In the data rows, zero lies at 4.5, halfway between 4 and 5.
Some points, one per row:
[5 1 8 5 5 0 4 2]
[4 1 9 7 4 1 3 3]
[3 5 7 6 6 4 4 8]
[4 4 5 4 4 5 4 4]
[5 6 0 2 4 9 4 5]
[3 4 6 5 6 3 4 7]
[4 8 0 4 2 8 5 4]
[3 3 9 5 7 2 3 6]
[4 3 4 4 3 4 5 3]
[5 4 4 5 3 4 4 3]
[3 7 3 5 6 7 6 9]
[4 2 9 6 6 1 5 5]
[4 3 8 5 6 2 4 6]
[5 5 4 5 3 4 5 4]
[5 7 1 4 5 7 5 5]
[5 6 3 4 5 6 6 5]
[5 5 6 6 5 5 4 5]
[6 5 1 4 1 6 5 2]
[4 6 2 3 5 8 5 5]
[5 4 2 3 5 5 5 4]
[5 4 5 4 5 5 3 4]
[4 6 3 4 4 7 4 4]
[6 3 7 5 5 2 4 2]
[6 2 4 4 2 3 5 0]
[6 4 3 4 2 4 5 1]
[3 7 4 5 7 6 6 9]
[3 6 7 5 5 5 3 8]
[4 7 5 6 5 5 5 8]
[6 4 2 4 2 4 4 0]
[5 2 6 5 3 3 5 1]
[4 3 9 7 6 2 3 7]
[3 3 8 7 6 1 5 7]
12 more points follow, each with its number after it:
[4 7 2 4 4 7 4 6] 0
[3 5 7 6 6 4 4 8] 1
[6 4 1 2 3 7 4 2] 2
[3 7 3 4 5 7 4 6] 3
[4 4 4 5 3 5 4 4] 4
[4 1 9 6 5 0 3 4] 5
[5 4 4 4 2 5 4 1] 6
[4 5 4 4 6 5 6 6] 7
[4 7 5 4 8 6 5 9] 8
[4 4 5 4 5 4 5 6] 9
[5 3 8 6 4 3 2 3] 10
[4 5 5 4 6 5 4 6] 11
Which three of these numbered points are nearest to each point below, ignoring the 2 directions in which the first points spread most? Their numbers follow each, nearest first.
[5 5 1 2 3 6 5 1] > 11 9 7
[5 6 0 3 3 8 4 4] > 5 0 1
[5 4 3 3 1 6 3 1] > 6 0 3
[4 3 8 6 5 3 4 4] > 6 1 3
[4 4 5 4 4 4 3 3] > 3 0 5
[4 4 3 5 2 5 5 3] > 4 1 5
[4 2 9 6 4 1 3 3] > 6 0 1
[5 2 8 7 5 1 4 3] > 1 0 5
[3 6 5 6 6 5 5 8] > 1 5 4
[5 2 7 5 3 2 3 1] > 6 0 3
[3 6 4 4 6 6 5 9] > 9 5 11
[6 3 3 4 2 4 5 0] > 1 5 9
[3 5 6 6 7 4 4 8] > 5 1 0
[4 4 5 4 6 4 6 5] > 7 9 8
[6 2 5 5 2 4 2 0] > 10 0 6
[6 6 0 1 4 9 4 4] > 2 11 8
[3 7 4 5 6 6 5 8] > 1 5 0
[5 6 3 3 6 8 4 7] > 2 11 8
[5 3 6 5 3 2 5 2] > 1 9 0
[3 4 3 4 3 5 5 4] > 4 5 9
Here are 12 other points, each followed by its number:
[4 5 3 4 4 6 3 5] 0
[5 3 8 6 6 2 4 5] 1
[4 6 3 5 8 6 6 8] 2
[3 1 8 5 5 1 4 4] 3
[5 3 5 4 4 4 4 2] 4
[3 6 0 3 3 7 5 5] 5
[5 4 5 5 3 4 6 4] 6
[5 7 0 4 4 8 5 5] 7
[4 5 3 5 5 6 5 5] 8
[6 4 6 5 3 3 4 2] 9
[5 3 5 3 4 5 4 1] 10
[6 5 2 4 2 5 7 3] 11
Which three of these numbered points are nearest to each point below, ignoring the 2 directions in which the first points spread most? Their numbers follow each, nearest first.
[4 8 0 3 4 9 5 5] > 4 8 7
[3 3 8 6 4 2 4 5] > 5 6 3
[4 6 4 5 5 5 4 7] > 7 1 9
[4 5 3 4 4 6 3 5] > 0 4 7
[5 4 8 6 5 3 3 5] > 9 1 7
[4 2 9 6 6 1 2 5] > 0 4 7
[4 5 4 4 8 5 5 7] > 2 4 1
[5 5 0 2 5 7 6 3] > 2 4 3
[4 5 4 4 4 6 4 4] > 4 0 10
[4 5 2 3 3 6 5 3] > 3 5 4
[5 2 5 5 3 3 3 2] > 0 7 4
[4 4 7 4 5 4 3 4] > 10 4 0
[4 2 9 7 5 0 4 5] > 7 6 8
[5 8 0 1 5 9 4 5] > 10 4 0
[4 7 6 6 6 6 4 8] > 9 1 7
[4 4 7 6 7 3 3 8] > 7 1 0
[5 5 6 5 6 4 5 6] > 1 7 9
[6 7 1 3 4 8 6 5] > 1 7 9
[4 6 4 4 6 7 5 7] > 4 1 10
[5 3 6 4 5 3 4 4] > 4 1 7
